Some points, one per row:
[  25   74  -39   91   -1  -37  -14  -38  -82   -2  -67  -50 -127  127
  120   69   79  -42   32  -46 -114  104   55   -2  -54]
[-42  28  25  32 -18  22  15  47  35  10   6  17  12  12   8  28   9  14
  45   4  -2 -54  -3  11  21]
[ 27 -14 -15 -36   8  -5   2 -18  -4   2  34 -13   6  -5 -13 -11 -11   6
  -5  23   4  10   0   5  15]
[ -70  -44   77  -94  -61  103    2  114  127   -4   17   95  127 -118
  -79  -29  -96   -9   73  127  127 -127  -54   80  117]
[ 47 -11 -13 -35   6  -1   8 -14  -7   2  40  -1  21  -8  -9 -16 -13 -30
 -13  19  -7  18   1   7  10]
[ 24 -24 -11 -42  -1 -10  -2 -22  -7  10  41  -3  58 -18 -23 -21  -2  35
  -7  21   3  19 -13   5  12]
[ 25  -3 -15 -25  -5   3   5 -14  -5   6  35  -4  45 -14 -17 -12 -16  51
 -16  20   6  14   0   9  14]
[  6  18  10  -6  -6  23  -4   2   9 -11  -3   3  -6  -3  13  -2 -15  -6
  16  25   5  10   4  -8  21]
[ 28   9   0 -18  -6   6   4  -4  11   9   5   6  51  21   3   1  12 -18
  -2  30 -20  16 -12  15  19]
[ -5 -20   9 -37 -12   4  11   7  14  10  27  11  30 -45 -45 -27 -10 -29
 -15   7  13 -25 -27   4   7]
[ -6   5  15  34  14  -6  -4  11   1  -9 -39   9 -50 -14  -3   0   5 -59
   3 -32  27 -22  -8 -27 -17]
[  9  13 -18 -18   7 -17   8 -23 -26   3  21 -16 -26  27   9   7   1 -31
 -19 -10 -28  23  21   6  -7]
[ 26  -1 -15 -26  -6 -12  13 -21 -15  10  37 -16  36   3  -3  -7   2  45
 -34  14 -26  30  15   8  -7]
[  0  14  -2   5   2   7  -9 -13 -24 -10  -8  -7  20 -17  30  -3  -2  30
  16   9  14  27  -1 -23   6]
[  2 -21  -6 -41  -6   6  -2  -9  -8  -1  35  -6  11 -19 -17 -16 -27  49
   0  25  15  13   1   0  11]
[ 44 -30 -56 -52  -3 -70  -4 -55 -63  31  62 -48  -2  -6   2 -12  15  77
 -44   2 -59  76   8  12 -27]
[  3  30  -2  18  -8   6  17   2  -6   4   1  -3 -11  48   5  26  16  52
  -6  -8 -38   4  29   6  -4]
[-24  -5  -3  23  13  -8   1 -10 -23  -4 -10  -8 -22 -19  47  -5   1 -77
   2 -23  25  17   7 -37  -9]
[ 32   3 -12 -18   1 -12   3 -12  -8   8  23  -7   1  14  23   0  -5  13
 -14  10 -22  19  22  13   3]
[ -3  -6  20  15 -10  12   7  19  15  -3 -17  15  11 -15 -21  -7  -1 -30
  19   7  35 -20 -19 -15   8]
[ 17 -20 -12 -33  -1   4  -6 -14  -5   8  37   0  21 -20 -27 -15  -9  44
 -25  18  25  16  -5   1  14]
[-45  33  47  64   2  21   1  41  50 -20 -88  36 -57   8  22  13  18 -98
  39 -17  36 -54 -10 -24   2]
[  3  -9  -9 -33  -4   7 -13 -18  -6  -4  23  -7  91 -22 -15  -8 -22  25
   4  23  18  14   6  -7  14]
[  2  37  11  10  -9   8  -2  14  13   3   5   2  30  23 -10  15   5  19
  -2  -3 -10 -18 -10  15   7]
[ 28   7  -7 -34 -14  24  -2  -6   6  -6  17  -1  35  -7   2  -7 -14  14
   3  39  11   3   7  13  21]
[ 35  27 -23  23 -10  -7   2 -17 -28   1  -7 -24 -52  67  36  33  52  11
  -4 -11 -60  49  16  13 -14]
[ 29  -9 -19 -36   2 -10  10 -19 -15   6  34 -18  55  -2  -6  -8 -10  40
 -22  19  -7  21   9  10   2]
Then 12 other points, each followed by its number:
[-51   4  25  87  13  -5   2  20   8 -22 -82  15 -84  14  37  17  25 -23
  30 -55  21 -30   9 -41 -31] 0
[  4   2   8 -16 -12  20  -2  23  24  -1  16  11  13  -3 -30   0 -26  41
   7  30  24 -33 -22  22  23] 1
[ 11 -19 -11 -47   8   4   1 -12  -9   8  36  -2  12 -21 -43 -22  -6  13
 -23  21  11  10  -1   2   9] 2
[ -7  -8   8   2   8   3  -9   5  -1  -6  -7  -2  -4 -12  -2  -4  -3   9
   4  -1  16  -4  -2 -17   2] 3
[ 26 -40 -18 -60 -11  -7   0 -21 -11  15  61  -6  31 -33 -34 -27 -11  41
 -37  17   1  19 -13  14   6] 4
[-67 -14  28  55   2  -6  -8  23  19 -12 -54  20 -37 -17  -1  -1   7 -65
   3 -53  23 -54  -3 -21 -26] 5
[ -91   76   47  127   51  -39   -1   61   27  -62 -127   34 -127   98
   86   50   90 -127   51 -127    3  -98    9  -87 -115] 6
[ -74   37   54  127   36   -5  -17   57   47  -40 -127   38 -116   43
   55   30   30 -127   53  -85   25  -78   -1  -44  -41] 7
[ 42 -15 -27 -31  -2 -13  12 -29 -24  11  40 -20   0   9   3  -7  -3  29
 -23   1 -22  36   4   8 -10] 8
[  0  31 -35  32   8 -39  -1 -37 -59   6  11 -33 -41  68  37  29  24  13
  -8 -48 -59  52  38 -15 -38] 9
[ 27 -24 -15 -47   9 -17   1 -23 -13  11  44 -12  66 -18 -17 -19 -18  52
 -41  19   2  23   3   6  10] 10
[ 17 -33  -8 -38   1   6   4 -17  -9   8  37 -11  37 -33 -37 -22 -14  13
  -2   8  21   2 -19  -1   2] 11
Which two of these numbered points are nearest to each point below, ignoring the 3 directions in which the first points spread most? Their numbers follow each, nearest first.
[ -84  -65  106 -127 -107  127   -9  127  127  -17   -4  127  127 -127
 -113  -56 -127   13  117  127  127 -127  -91  123  127] > 4 8
[ -45   23   19  127   33  -18  -11   10  -21  -29 -108    0 -127   31
   66   29   41  -68   19  -88    2   -8   17  -70  -55] > 0 3
[-100   42   62  127   35  -21   13   77   60  -51 -127   47 -127   54
   35   29   64 -127   54 -127   24 -127  -13  -48  -73] > 6 7
[ -4 -67  15 -92 -11  11  -6  21  40  16  48  25 103 -83 -73 -47 -22  33
 -40  31  45 -50 -43  42  23] > 4 5
[  5  -9  -1 -45   8   5   2  -2  13   9  33   3  26 -25 -29 -20 -15  14
 -15  38  16 -15  -2  12  26] > 2 8
[ 15 -10  -8 -32 -18   4   0 -11  -5   0  30  -9   8  -6 -20  -9 -19   6
   4  25  -6  11  -2   8  11] > 8 4
[ 35 -41 -18 -57  -1 -15   0 -18  -8  14  58  -7  36 -33 -18 -27 -18  72
 -23  21  -8  17 -19  17   9] > 4 8
Here are 12 other points, each followed by its number:
[ 16 -30 -12 -31   8  -7  -8 -22 -26   6  36 -12  45 -30 -19 -20 -27   4
  -7  11   9  32  -5 -17  12] 0
[-24 -21   4  -9  10  -1   0   2   0   1   5   7  46 -32 -22 -11 -21 -42
  -8 -16  17 -11 -27 -15  -1] 1
[ 25 -19 -16 -43  12  -1   0 -19  -6   6  42 -11  51 -10 -24 -17  -4  23
  -6  21  -1  17   3   8   2] 2
[ 13 -10  18  11   0  11  -2   9   7  -2  -9  11   4 -19  -3  -3  -2  16
  10   7  26  -3  -7 -13   5] 3
[  7 -13   2 -14  -1  20   6  -4  -6   2  18   4  21 -33 -19 -11 -20  -8
 -11  -1  19  -2 -13  -9   5] 4
[ 19  20 -15   6 -14  -3  -4 -17 -16   2   4 -17 -54  44  10  13  29  15
  -8   4 -50  38   7  14  -3] 5
[ 36 -47 -18 -84 -18   5   3 -19   3  15  65  -4  51 -46 -54 -34 -22  67
 -13  44  -1  18 -20  41  19] 6
[  13   49  -47   61   -6  -36    2  -45  -72    4  -27  -46 -107   97
   76   42   62  -10   12  -36  -96   91   50    1  -46] 7
[ 26  20 -11  -4  -6 -12  15  -5 -17   6  22 -11 -15  29   0  11  13  16
 -14  -7 -25  20  31   9  -7] 8
[ -6 -17  -8 -31   8  11  -1  -9  -7  -1  27  -7 -10 -24  -9 -10 -23  13
  -2  21  18  15   7  -6  12] 9
[ 24 -17 -21 -44   8  -9   8 -26 -21   8  47 -12  49  -9   0 -15  -2  23
 -27  13   8  27   1   7   5] 10
[-37  42  28   6 -15  27   7  39  38   7   3  23  59  14 -17  21  -5   6
   4   9   5 -53  13  13  26] 11
Which two of these numbered points are nearest to each point below, ignoring the 3 directions in which the first points spread most? Their numbers follow each, nearest first.
[ -5 -21   7  -4   1  11  -2   2  -3  -4   0  -3  30 -22  -6  -7 -11   3
 -11   3  17  -6 -24 -13   4] > 4 3
[  1  55  32   5 -11  63 -14  25  41 -40 -76  14  50  29  63  19 -16   8
  79  75  23   9 -14   2  52] > 0 10
[ 18  12   0   2  -6  -8   0   4   4   6  14   6   5  21  -6  12   0  13
  -6   1 -17  -6  11  11   3] > 8 4
[-22 -38  18 -55  -1   9  -4  23  37  11  27  21 109 -70 -57 -34 -33  23
 -24  13  28 -48 -56  28  16] > 1 11
[  3  10   4  -7  -2   9   4  11   9  10  13   2   1  20 -20   7   0   5
   1  14 -13  -3  23  12  10] > 8 2
[ 36  15 -26   2   1 -21   5 -25 -24   0  -7 -22 -30  46  31  17  34  -7
  13   6 -49  56  15  24  -9] > 6 7
[-12  -2  21  37   6  21 -16  13   8 -11 -47  11 -15  -4  14   9   2   8
  16  -9  21 -11   2 -27   1] > 3 4
